Families of rows that turns and mirrors carry onto each other, the same ones carrying the whole set onto itself: the rest of each named row's family, in list order
3 families of 5 rows
kude: 2.681, -1.172, 2.928, 1.477, -0.936, -2.677, -0.394, 0.140, -1.546, 0.044, 0.597, 1.419, -1.302, -0.189, 0.211, 0.171, 1.287, 0.664, -0.684, 2.101, -1.728, 0.718, -0.990, -1.316, 4.380, -1.782, 0.305
buze: -1.259, 0.642, 0.843, -1.079, -1.302, 0.340, -2.363, -3.133, -1.245, -0.619, -0.423, -2.425, 0.047, -1.047, -1.038, -1.081, 1.681, -1.829, -0.044, -1.258, -1.251, -0.031, 0.805, -3.407, 2.940, -0.963, -1.743
div: -0.032, 0.365, 0.092, 1.634, -0.861, 1.123, -2.805, 1.410, 1.375, -0.009, 1.960, -1.619, 0.107, 1.105, 1.405, -0.412, 0.471, -2.363, 0.676, 1.999, -2.271, 0.044, -2.541, 1.327, -0.696, 1.627, 1.080
kanav: -0.660, -0.613, 0.954, -0.667, 2.404, -0.799, 3.693, -1.871, -0.816, 1.191, -1.241, 0.985, 1.046, -0.303, -1.473, -1.124, -0.248, 2.647, 0.228, -0.743, 1.425, 1.106, 1.718, 1.180, -0.289, -0.567, -1.364
Bag: -0.803, -1.734, 1.171, 0.111, -1.744, 0.774, 1.651, -2.613, -0.431, 1.834, -2.946, -1.215, 1.984, 0.208, 0.714, -1.051, -1.790, -0.521, 1.478, 1.756, -2.049, 0.487, -0.870, 1.416, 0.204, 1.528, -1.078
Tazos: -0.114, 0.430, 0.359, -0.795, -0.966, 0.563, 2.558, -3.940, -0.989, 0.512, -2.261, 2.319, 0.033, -1.618, 0.767, 0.735, -0.400, 0.599, 0.483, 0.918, 0.168, 0.634, 0.512, -1.811, 3.299, -2.180, -0.271
bafo: 1.488, -1.944, -2.576, 0.611, -1.398, 0.446, 0.745, 1.219, 0.398, -0.822, 0.122, 2.548, -0.661, -0.094, 1.430, 1.825, -0.280, -1.870, 0.361, 2.218, -1.412, -1.540, -1.218, 2.548, 0.234, 1.444, 1.027
pozuz: -0.350, 0.620, 0.491, 2.206, 0.629, 1.202, -2.686, -1.556, 3.907, 0.769, -0.306, -0.493, -0.146, 1.107, -0.288, 1.654, 0.538, -1.026, -1.969, 0.422, 0.005, 1.661, -0.916, -2.336, 1.193, -0.949, -0.736
lif: -0.961, 3.077, 0.837, 0.711, 2.581, -0.915, -1.469, 0.337, 2.081, 0.766, 1.899, -0.745, 0.520, 1.781, 0.092, -0.243, 1.444, 0.814, -0.649, -0.690, 2.010, 0.810, -0.151, 1.780, -0.916, -0.798, 0.308
Sopas: 0.841, -1.482, -1.747, 1.449, 0.192, 1.648, -0.822, 0.863, 0.056, -1.799, 2.406, 2.813, -2.955, -1.803, -1.125, 1.184, 1.263, -0.987, -1.508, 0.409, -1.184, 0.130, 0.618, -2.723, 1.655, -0.760, 0.230
tipim: 2.322, -2.956, 0.461, -0.665, -0.953, -1.189, 1.127, 0.491, -3.050, -1.376, -0.921, -0.654, 1.257, -1.165, 0.978, -0.299, 0.519, -0.976, 2.791, 1.714, -3.367, -1.120, -1.259, 0.544, 1.597, 1.489, -0.054
tifef: 0.702, 0.061, -2.593, -1.150, 2.229, -1.170, 0.673, 1.374, 0.159, -1.745, 2.343, 2.146, -1.311, -0.208, -1.372, 0.372, 2.299, -0.188, -0.882, -1.224, 1.929, -1.278, 1.167, 1.802, -0.132, -0.224, -0.022
vobe: -2.552, 1.543, 1.086, -0.398, 1.085, -0.848, -1.124, -0.636, -2.615, 0.115, 1.335, -1.930, 0.465, -0.441, -1.455, -1.932, 1.251, 1.142, 0.080, -2.868, 0.212, -0.317, 3.260, 0.352, -0.405, -0.010, -1.343
kun: 2.694, -1.561, 1.718, -0.432, 2.762, -4.321, 0.832, 1.387, -1.440, -0.832, 0.408, -0.313, 0.884, 0.554, -1.358, -0.392, 2.326, 1.652, 0.281, -0.490, 0.259, -0.112, 0.253, 1.257, 1.511, -0.350, -0.958
Rano: -2.732, 0.045, -1.183, 0.751, -1.645, 2.812, -1.782, -0.970, -1.199, -0.159, -0.363, -1.837, 1.093, -1.047, 1.053, 0.079, -0.907, -1.713, 1.371, -0.593, -2.691, -0.964, 1.251, -0.101, -1.271, 2.103, -0.452

Which other rows belong to the same family as kanav? lif, tifef, vobe, kun
Which other rows belong to the same family as buze? kude, Tazos, pozuz, Sopas

